Each named move below is a turn or a mirror, shown by a few rows before and after it. Which moves, in which order, take the first row of each later pair to the second? The first pair is answered.
move Y:
[ 2.59 -1.17  0.66 -0.70 -2.43  1.21 -0.40  1.93 -0.39 -1.48  1.42  1.76
  0.23 -2.19 -2.43] -> [ 3.28 -2.06 -0.93  1.67 -0.25  2.22 -0.51 -0.07 -0.14  0.16 -0.09  2.85
  1.11 -1.14 -1.56]
[-1.02  0.33 -0.94 -0.44 -2.48 -1.01  1.14  4.60 -2.43 -4.78  0.80 -3.25
 -0.37  0.51  0.38] -> [ 0.55 -1.91 -4.26  4.68  2.04  1.08  0.61  0.30 -1.97 -1.29 -2.05 -0.97
  1.14  2.96  2.03]
[ 0.92 -0.03 -0.75  0.18  0.65 -0.84  0.51 -2.03 -2.26  3.13  0.00 -1.63
  2.53  4.84  1.94] -> [-0.10  1.22  1.31 -3.07 -2.33 -2.08  0.76  0.71 -2.65  0.74  1.87 -3.06
  1.45  3.38  1.05]
[ 0.23  1.21 -1.54 -2.28 -1.74 -3.17  1.64 -0.64  0.55 -1.15  2.56  0.88
  0.43  1.21  1.66] -> [ 0.88  0.37 -2.76 -0.33 -0.02 -2.38  1.53 -2.32  0.62  0.28  1.32  1.68
  1.17  2.16  2.26]
move S:
[ 0.18  1.30  2.26 -2.18 -0.86 -1.17  2.13 -1.16  2.07  0.07  1.38 -1.87
 -1.32  1.31 -0.67] -> [-0.28  1.10  1.16 -1.22 -0.18 -1.28  3.03 -1.52  1.76 -0.08  0.76 -2.52
 -1.76  1.49  0.50]
[-0.71 -0.35 -1.54 -2.87  0.14  1.92  1.00  1.44 -0.25 -1.58  1.45 -1.69
 -1.33 -3.29  2.55] -> [-0.43 -0.24 -0.73 -3.44 -0.40  2.05  0.18  1.76  0.04 -1.32  1.93 -1.26
 -0.98 -3.61  1.65]
[ 0.53  0.14  0.25 -1.32 -1.79 -0.63 -1.80  2.59  0.39  0.07  1.29  1.46
  1.87  2.00 -2.06] -> [-1.21 -0.34 -3.13  1.98  0.09 -1.05  1.18  1.20 -0.88 -0.67 -0.70 -0.38
  0.71  2.69  1.68]
[-0.53  2.18  4.43 -6.40  0.67 -2.33  0.64 -0.48  0.09  2.62  2.81 -0.68
 -2.77 -0.25 -2.26] -> [-2.69  1.63  0.09 -2.03  3.22 -2.82  4.66 -2.17 -1.29  1.68  0.20 -3.16
 -4.35  0.73  2.52]
move H:
[ 1.26 -0.38 -4.37 -0.12 -1.29  4.19 -0.90 -0.57  1.70 -1.93 -2.03  0.65
  1.00 -1.04 -2.01] -> [ 2.31  0.23 -1.71 -3.05 -2.25  3.18 -0.27 -2.34  1.58 -0.87  0.51  1.05
  1.18 -2.01 -3.16]
[-0.29  0.06 -0.69 -0.51 -2.65  0.45 -4.01  4.87 -1.31  2.50 -4.53  1.20
  1.51  3.67 -3.90] -> [ 2.61 -1.26 -0.57 -1.76 -3.06 -0.32 -1.47  1.12 -3.46  3.61 -2.59  3.82
  4.02  3.67 -3.00]
[ 1.06 -0.26  0.01  0.29  0.18 -0.40  0.75 -1.64 -1.03  0.31  0.88  1.80
 -0.08  2.23 -0.53] -> [-0.92  1.01  1.10  0.04  0.07 -0.38 -0.72  0.53  0.72  0.04  0.66 -0.10
 -1.88  1.79 -1.77]
Now pairs of rows:
Each pair is two moves apart.
[-0.68  0.94  1.53  0.02  0.25  0.53 -0.81  2.76  1.07 -0.97  0.71 -1.77
 -4.64 -3.02 -2.78] -> [ 2.87 -1.15  0.34  1.74  2.99  1.16  0.81 -3.54  0.17  2.65  0.76  1.91
 -1.85 -1.74 -1.61] : Y H
[-1.69 -0.46 -2.74  2.51  2.12 -0.32 -1.84  0.45  3.76 -1.09 -1.38  1.24
 -0.02  0.01  2.09] -> [ 0.59  0.07  0.94 -2.49 -0.46 -2.35  0.18 -2.42  2.38 -0.54  3.15  2.74
  0.99 -1.91  0.95] : H Y
[-0.59  1.20  0.93 -0.49  1.80 -1.23 -1.02  0.90  0.89  1.76 -0.44 -0.67
  0.84  1.87  0.36] -> [-0.94  1.37  1.13 -0.98  1.13 -1.44 -0.53  1.52  0.68  1.01 -0.18 -1.19
  0.39  1.56  0.39] : S Y
[-0.81  1.74  1.39 -2.30 -0.43 -1.78  0.05  0.10 -0.42  2.12  1.91 -0.32
  1.31  2.23  0.12] -> [-2.16  1.59 -1.04  0.18  0.17 -0.95 -0.80  2.59 -0.25  0.68 -0.31 -1.51
  0.77  2.89  0.83] : H Y
[-0.63 -2.42 -1.46  0.23 -0.12  0.37  0.71  0.36  0.54  1.10 -1.94  0.21
 -0.64  0.24 -1.16] -> [ 0.03 -2.55 -1.60 -0.84 -1.29 -0.21  1.67  0.53 -0.66  0.43 -1.06  0.59
 -0.14 -0.19 -0.86] : Y H
[-0.50 -0.03  1.33 -1.50  2.55 -0.46  0.47 -2.52  0.79  1.60  0.09 -1.95
 -2.08 -4.27 -0.42] -> [-0.99 -0.90 -1.34  1.21  3.69  0.48  0.03 -1.58  0.53  1.01 -2.20 -2.07
 -1.88 -3.21  0.92] : Y H
[ 0.83 -1.22 -1.27 -1.16 -2.89  1.45 -1.88  5.40 -0.60 -3.19 -1.34  1.00
  1.47 -0.46 -1.02] -> [ 2.58 -1.19  1.05 -3.89 -3.53 -0.61  2.36  0.03 -2.47 -1.43  2.13  1.96
  1.88 -1.48  0.00] : S H
[-0.49 -3.05 -1.53  2.03  3.60  2.19 -1.30 -2.62  3.81 -0.25  0.02 -0.53
 -0.65  0.48  1.44] -> [ 0.40 -2.65  0.66 -0.28  2.95  1.17 -0.06 -4.80  3.45  0.67  2.11 -0.19
 -0.63 -0.37  0.97] : H S
[ 1.55 -1.93 -0.22 -0.28 -0.74  0.99 -0.84 -2.05  0.93 -0.32  0.80  0.65
  0.56 -0.44 -1.21] -> [-0.49 -1.49 -1.34  1.50  0.12  1.14 -0.87 -0.69  1.50 -1.05 -0.73 -1.56
 -1.14 -0.07 -0.24] : H S
[ 1.24  0.65  2.67 -0.13  0.33 -0.47 -3.24  2.15 -0.48  3.49 -0.48 -0.88
  2.67  4.71 -1.76] -> [ 1.22  0.72  3.37 -1.21  0.63 -2.37  0.79 -1.96 -1.84  4.28  1.26 -1.51
  1.91  4.04 -0.05] : S H
[ 1.18  3.18  3.55 -2.93 -3.30 -1.64 -2.16  4.18 -3.08  0.41  1.42  1.69
  4.60  5.16  0.87] -> [-0.87  4.41  4.83 -3.93 -2.56 -3.70  1.86  0.77 -3.41  0.86  2.69 -1.32
  1.81  4.16  3.04] : S H
[ 1.97 -2.50  2.09 -0.48 -1.81  1.47 -4.37  2.19  2.42 -0.88 -0.48  2.44
  1.19 -2.22 -5.19] -> [ 1.75 -2.28  3.08 -2.16 -0.82 -1.74  3.29 -5.60  0.12  0.51  2.65  0.91
 -0.32 -3.35 -1.35] : S H
[-1.13  1.14  0.07 -0.73 -2.47 -0.35 -0.64  2.83 -0.81 -1.69 -0.04 -0.47
  0.75 -0.10 -0.04] -> [ 0.50 -0.30 -1.71  0.81 -1.36  0.12  0.39  0.40 -2.02 -0.76 -0.51  1.38
  2.43  0.76  1.38] : H Y
[-1.46  2.11  0.58 -0.35 -0.93 -2.72  1.17 -0.31 -0.93 -0.81  0.01 -3.06
 -0.96  4.88  3.09] -> [-0.56  2.18  1.83 -1.09 -0.59 -2.86  1.20 -2.34 -0.84  0.62  1.12 -2.35
 -0.70  4.74  2.64] : Y H
[-3.48  1.50 -1.02 -0.85 -0.37  0.21 -1.44  3.66 -1.07 -3.57 -1.33 -0.83
 -1.42 -0.73 -0.13] -> [ 0.40 -0.49 -2.58 -1.01 -0.53 -0.10  1.34 -0.56 -4.21 -2.62 -0.16  3.12
  2.30 -0.30  1.62] : S H
[ 1.21 -2.30 -1.96  2.08  1.26  2.86 -2.69  2.18  1.23 -0.70 -2.65  2.15
  1.54 -0.18 -0.92] -> [-0.11 -0.75  0.56  0.41  0.62  2.44 -3.77  3.40  2.88 -0.52 -1.83  0.74
 -0.08 -1.00 -2.62] : H H
[-0.69  0.24 -2.31  4.13  3.75  1.71 -1.43 -2.21  3.69  2.28 -3.39 -1.97
 -0.18  1.99  0.68] -> [ 1.46 -1.24 -5.48  2.34 -0.46  0.12  2.95 -0.71 -1.92 -2.37 -2.16 -0.44
  2.93  1.20  3.88] : Y H
[-1.47  2.10 -0.11  1.11 -1.98 -1.54 -0.07  2.70  0.23  0.31 -1.51 -2.17
  1.60  3.20 -1.04] -> [-0.56  1.81  0.27  0.98 -1.46 -0.84 -1.26  2.18  0.86  1.43 -1.29 -0.92
  2.42  3.57 -2.17] : Y S
[ 0.61 -1.67  0.21 -0.49 -2.46  2.54 -2.58  2.74  0.91 -4.84  0.21  2.12
  0.16 -3.18 -2.52] -> [ 2.41 -1.92  2.04 -1.07 -0.73  2.48 -2.44 -1.76  1.39 -1.42  1.63  3.82
  1.04 -2.99 -3.30] : Y H
[-2.06  0.92 -1.66 -0.09  0.62 -1.85  1.65 -4.00 -1.41  0.73  1.49 -3.11
 -3.21 -0.99  1.80] -> [-2.00  0.73 -2.12  0.49  0.73 -1.71  1.77 -3.81 -1.58  0.47  1.11 -2.91
 -3.11 -0.74  1.99] : H H
[-0.84 -1.15 -3.76  1.91 -0.99  0.91 -2.77  3.00 -0.54 -1.74  0.01  1.67
  0.80  1.97 -0.50] -> [ 1.43 -0.89 -0.67 -1.82 -2.33 -0.33 -1.42 -0.34 -1.31 -0.24  3.51  3.50
  2.21  0.91 -1.81] : S H
[ 2.17 -1.51 -2.53  2.98  1.80 -1.14  1.09 -3.06 -3.87  0.02 -0.67  2.13
  4.01  2.06  1.54] -> [-1.52 -0.21 -3.20  5.23  2.51 -0.05 -1.82  1.77 -1.35 -1.47 -3.51 -1.25
  1.31  2.44  0.76] : H H
[ 1.17 -1.11 -2.64 -0.11 -1.39 -1.15  0.40 -3.26  0.53 -2.81 -0.62  2.03
 -4.92 -3.09  1.67] -> [ 0.74 -0.72 -2.72  0.51 -1.72 -0.01 -2.75 -0.10  1.77 -3.35 -1.92  1.94
 -5.11 -2.66  0.27] : S H
[-0.95 -1.04 -0.21 -0.27 -1.52 -0.95 -0.22  2.40 -0.01 -0.91 -2.02 -1.76
  0.69  1.93 -0.87] -> [ 1.32 -1.51  1.25 -1.74 -1.23 -1.52  0.96 -1.37 -0.44  1.05 -0.16  0.04
  1.94  1.62 -1.12] : Y H
[ 2.36 -2.27 -1.75  1.39 -1.65  2.17  3.72 -1.64 -0.90 -1.47 -0.58  1.18
  1.52  1.67 -0.15] -> [ 0.36 -0.16  1.76 -0.68 -2.80  2.62 -0.36  2.39  2.39 -1.67 -0.07 -0.59
 -0.43  0.76 -3.89] : S H
[-1.22  2.08  4.01 -0.48  1.97 -1.19 -2.86  0.21  1.21  1.03  3.18 -1.83
  2.13  2.02 -1.32] -> [-1.67  1.12  1.25  2.72  4.13 -0.96 -1.28 -1.78  0.71  1.47  1.33 -2.33
  2.01  3.13  1.17] : Y S
[ 0.14 -1.05  0.56  0.87  1.17 -0.87  0.36 -2.56 -0.72  0.08 -0.02  0.77
  0.13 -0.14 -0.19] -> [-1.21 -0.17  1.11  1.09  0.94 -0.32 -1.64  0.05  0.77 -0.38 -0.67 -0.40
 -1.02 -0.23 -1.43] : S H
[-1.39  0.67  1.58 -2.52 -1.97 -1.54  2.16  0.80 -0.08 -1.24  1.83 -2.24
 -1.77 -2.84 -0.03] -> [ 1.97 -0.95  2.12 -0.91  0.71  0.77 -1.57 -1.87  1.73  3.02  0.98  2.07
  1.26 -1.11 -2.30] : Y S
[ 2.65 -1.46  0.11 -0.07  0.81 -1.36 -0.97 -1.05 -0.25  0.89  1.55  1.94
  1.47  0.44 -1.66] -> [ 0.72 -1.30 -1.95  1.46  1.33 -2.31  2.05 -1.21 -1.35 -0.71  0.63 -0.34
 -0.27  0.47  1.23] : Y S
[ 1.50 -2.93 -1.83  0.43 -0.35  1.49  1.74 -0.81  0.09 -1.25  1.13  2.83
 -0.64 -5.19  1.81] -> [ 0.53 -2.56 -1.21  2.11  2.06  2.49 -0.31 -1.37  2.52  0.80 -0.05  2.15
 -1.74 -4.46  0.80] : H Y
[ 2.85 -0.87 -1.54  2.40 -1.97 -0.62 -1.81  2.98  0.69 -1.12 -0.99  1.20
  1.48 -4.05 -2.46] -> [ 2.74 -0.39 -0.66  1.52 -2.11 -0.83 -2.03  3.01  1.08 -1.00 -0.54  0.97
  1.10 -4.44 -2.95] : H H
[-0.20 -0.16  0.82  0.86  1.51  0.39 -0.84  0.09  2.02 -1.65  0.58  1.03
 -1.16 -0.96 -0.73] -> [-0.64 -0.08  0.65  0.91  1.26  0.08 -0.33  0.31  1.72 -2.14  0.69  0.45
 -1.75 -1.07 -0.39] : S Y
[-1.75  2.21 -3.44  3.53 -1.26  0.79 -0.54  3.97 -3.23 -1.11 -2.18 -2.03
  2.39  0.15  3.17] -> [ 2.04  1.44 -1.15  0.34 -3.18  1.03 -2.32  3.36 -3.73  0.19  0.24  1.85
  5.68 -0.18  0.54] : S H
[ 0.21 -0.60  0.80 -1.22 -1.53 -0.23 -1.06  1.44 -0.24 -1.75  0.70  0.72
  1.19 -0.02 -1.32] -> [ 0.49 -0.48  1.77 -0.93 -0.17  0.20 -1.82 -0.21  0.95  0.19  0.73  1.11
  0.90  0.11 -2.04] : Y H
[-0.31  0.81  2.88 -2.93 -2.27  1.22 -3.75  3.47  0.59 -2.72 -0.10  1.06
 -0.47 -1.83 -2.71] -> [ 0.61 -0.20  1.25 -2.60 -1.16 -1.27  3.99 -4.14 -3.03 -1.59  1.57  1.10
 -0.22 -1.95  2.32] : S H
[-1.24  0.73  1.61 -2.77  0.50 -1.38  2.56 -0.79 -1.24 -1.27  0.50 -2.88
 -0.82 -1.85  0.06] -> [-1.47  0.69  2.10 -1.23  2.81 -0.56  1.16 -2.32  0.61  1.13 -0.45 -2.75
 -1.55 -1.09 -0.60] : Y H
[-1.45  0.95  1.28 -1.90 -0.38 -0.64  2.51 -2.72 -0.92  1.40  2.44 -1.35
  0.81  0.18 -0.24] -> [-0.57  0.57  1.26 -1.41  0.17 -0.02  1.64 -3.36 -0.49  2.47  2.17 -0.30
  1.44  0.61 -0.89] : Y S
[ 1.06 -0.83 -1.11  1.47  0.30  1.21 -2.00  0.81 -0.07 -0.18 -1.62  1.13
  2.40  1.68 -0.79] -> [ 0.09  0.29  0.13 -1.06 -1.93  0.07 -1.36  2.98 -0.45 -2.22 -0.24 -0.23
  1.43  0.43 -1.20] : S Y
[-0.17 -0.23  1.22 -1.04 -0.88  0.41  0.02  0.82  1.54 -3.13  0.94  0.24
 -3.64 -2.27 -2.55] -> [ 0.73 -1.48 -1.46  0.68  0.14 -0.03  3.38 -2.08 -0.78 -3.05  0.52  0.97
 -2.65 -1.68  0.58] : S H
[-2.58 -0.40 -0.28  0.60 -0.67 -2.82  2.39  1.42  0.33 -2.44  1.41 -2.91
 -2.40 -1.24  1.24] -> [-0.51 -2.49 -3.47  2.76 -0.34 -1.25  1.12  2.45 -0.80 -2.95 -0.60 -0.31
  0.43  0.12  1.77] : S H
[ 0.45  1.42  4.07 -2.90 -0.58 -1.21  1.34 -2.94  0.85  1.52  3.16  0.32
 -0.63 -0.94 -1.73] -> [-3.20  1.40 -0.64  1.90  0.13  0.50 -0.86  3.75  1.42 -2.23 -2.07 -2.96
 -2.37  0.49 -0.22] : H Y
[-0.20  0.07  3.26 -0.78  1.11  0.71 -0.19 -3.41  1.91  1.54  2.06  0.17
 -1.33 -1.38 -1.79] -> [ 1.33 -1.32  0.85  0.70  1.68  0.82  1.21 -4.95  0.18  1.48  1.41  1.62
  0.31 -0.86 -0.07] : H H
[-0.06 -0.59  4.88 -1.34 -0.23  1.31 -4.93  2.88  2.14  2.23  0.59  1.41
 -0.14  2.99 -3.80] -> [ 0.54 -1.48  3.58 -1.32  1.33 -1.76  3.50 -5.51 -1.53  3.42  2.78  0.82
 -0.33  2.27  1.48] : S H
[-2.36  1.09 -1.36  2.56  2.58 -0.34  1.75 -1.51  0.20  1.72 -1.41 -2.24
 -0.97  1.66  1.80] -> [ 0.28  1.22  2.23 -0.47  1.49  0.75 -2.42 -1.04  1.93  3.58  0.38  0.97
  0.97  1.18 -2.70] : S Y
[-1.32 -0.86 -1.50  2.44  3.37  1.92  0.62  2.57  0.01 -4.23  0.62 -0.48
 -0.93 -3.87 -0.85] -> [ 1.42 -1.58  0.31  0.14  2.84  1.05  2.76 -1.65 -1.31 -2.43  3.57  1.95
  0.77 -4.33 -1.03] : Y H
[ 1.27 -1.53  2.28 -3.02 -1.59  1.04  1.74 -2.94  1.45 -2.02  2.12 -0.21
 -3.12 -3.88 -0.24] -> [-1.32 -1.47 -0.56  0.34  0.01  1.58  2.06 -1.28  1.77 -3.24 -0.61 -2.67
 -4.83 -3.04  1.70] : S H
[ 0.49 -0.88  1.21 -0.24  0.04  2.67 -1.69 -1.71  2.12 -0.58  0.96  1.12
 -0.25 -2.89 -2.05] -> [-0.67 -0.50  0.18 -0.14 -1.02  2.60 -1.63  1.02  1.74 -2.69  0.12  0.03
 -0.83 -2.99 -1.53] : H Y
[-2.98 -1.51 -2.84  4.83  3.83  2.58 -1.41  4.11  1.73  0.31 -3.59 -1.30
  0.37  3.65  1.23] -> [ 2.01 -0.78  4.29 -4.94 -1.13 -1.24  3.30 -2.34 -1.41  1.84  5.33  2.37
  3.06  0.15 -0.61] : H Y
[ 1.11  0.70  1.77  0.97  0.66  2.51 -4.06  0.62  1.13  1.68 -0.44  1.67
  2.23  0.93 -1.50] -> [ 1.44  0.67  2.03  0.45  0.42  2.20 -3.71  0.25  0.90  1.93  0.11  1.95
  2.52  0.83 -1.47] : H H
[ 0.82  0.90  0.58 -0.88 -2.64 -0.28 -2.63  4.67  0.02 -3.64  0.15 -0.51
  0.19 -1.82 -0.34] -> [ 0.16 -0.41 -3.33  3.63  0.68  0.26 -0.38  2.00 -0.78 -2.86 -2.64 -1.16
 -0.06 -0.39  3.13] : S Y
[-0.99  0.65  4.65 -3.36 -2.43  0.68  2.50 -1.64  0.46 -0.25  3.62 -1.42
 -2.89 -2.67 -2.38] -> [-3.42 -0.76 -2.13  2.79 -1.04  2.58  1.42  3.80 -0.53 -3.95 -2.03 -2.98
 -3.01 -0.72  0.71] : H Y
[-4.63  2.93  1.51 -1.69 -0.28 -0.72 -0.39  1.79  1.22  1.58  0.10 -3.74
 -2.17  0.21 -1.05] -> [-1.33 -0.33 -3.77  1.67  1.07 -0.21  3.17 -1.92 -2.96  1.60 -1.50 -0.53
  1.68  1.90  3.21] : S H
[-2.34  1.84  1.46  1.94  2.57 -1.20 -0.12 -0.10  1.80  0.88  0.81 -1.96
 -0.82  0.65 -0.46] -> [ 1.01  0.82  2.31  0.17  1.11 -0.83 -1.17 -0.77  0.99  1.76  2.16  1.56
  2.24  0.70 -1.98] : H S
[ 1.76 -1.02 -1.44 -0.48  2.12 -0.32 -0.12 -1.26  1.62 -0.85  0.04  1.65
  1.65  0.81  1.34] -> [ 0.22 -0.27 -1.65 -1.29  0.37 -0.63 -0.50  2.14  1.50 -3.21 -0.18 -0.13
  0.56  0.19  1.16] : Y H
[ 0.41 -0.84  2.29 -0.31  1.67  0.57 -2.56 -3.35  2.52  3.43  1.42  0.64
  0.03 -0.69 -1.73] -> [-2.50  0.82  2.68 -2.35 -1.20 -1.60  0.21 -0.52  1.13 -0.25  2.66 -2.85
 -2.29 -2.37 -0.34] : S Y
[ 1.83 -2.21 -1.73  3.17  3.83  3.48 -3.03  0.96  2.02 -0.07  0.45  1.77
 -1.67 -0.65 -1.50] -> [-1.36 -1.09 -2.70  2.60  2.15  1.53  0.48  2.95  0.35 -3.61  0.48 -2.02
 -4.27 -1.77  1.01] : Y S
[ 0.78  0.82 -0.75  2.68  2.20  1.07 -3.04 -1.49  0.49  4.31 -0.60  1.08
  2.03  4.03 -0.54] -> [-3.26  2.43 -1.85  1.80 -0.03 -1.61  1.88  1.14 -1.61 -0.34 -0.18 -4.06
 -1.41  2.50  2.89] : Y S
[ 2.76 -3.20 -2.33  1.40  0.77  1.89  2.52 -1.26  0.46 -0.49 -2.24 -0.17
 -0.56 -0.66  1.44] -> [ 1.61 -1.96 -0.97 -1.27 -1.97  0.77  2.89  1.69  0.03 -3.16 -0.95 -1.64
 -1.49 -1.96  0.77] : Y H
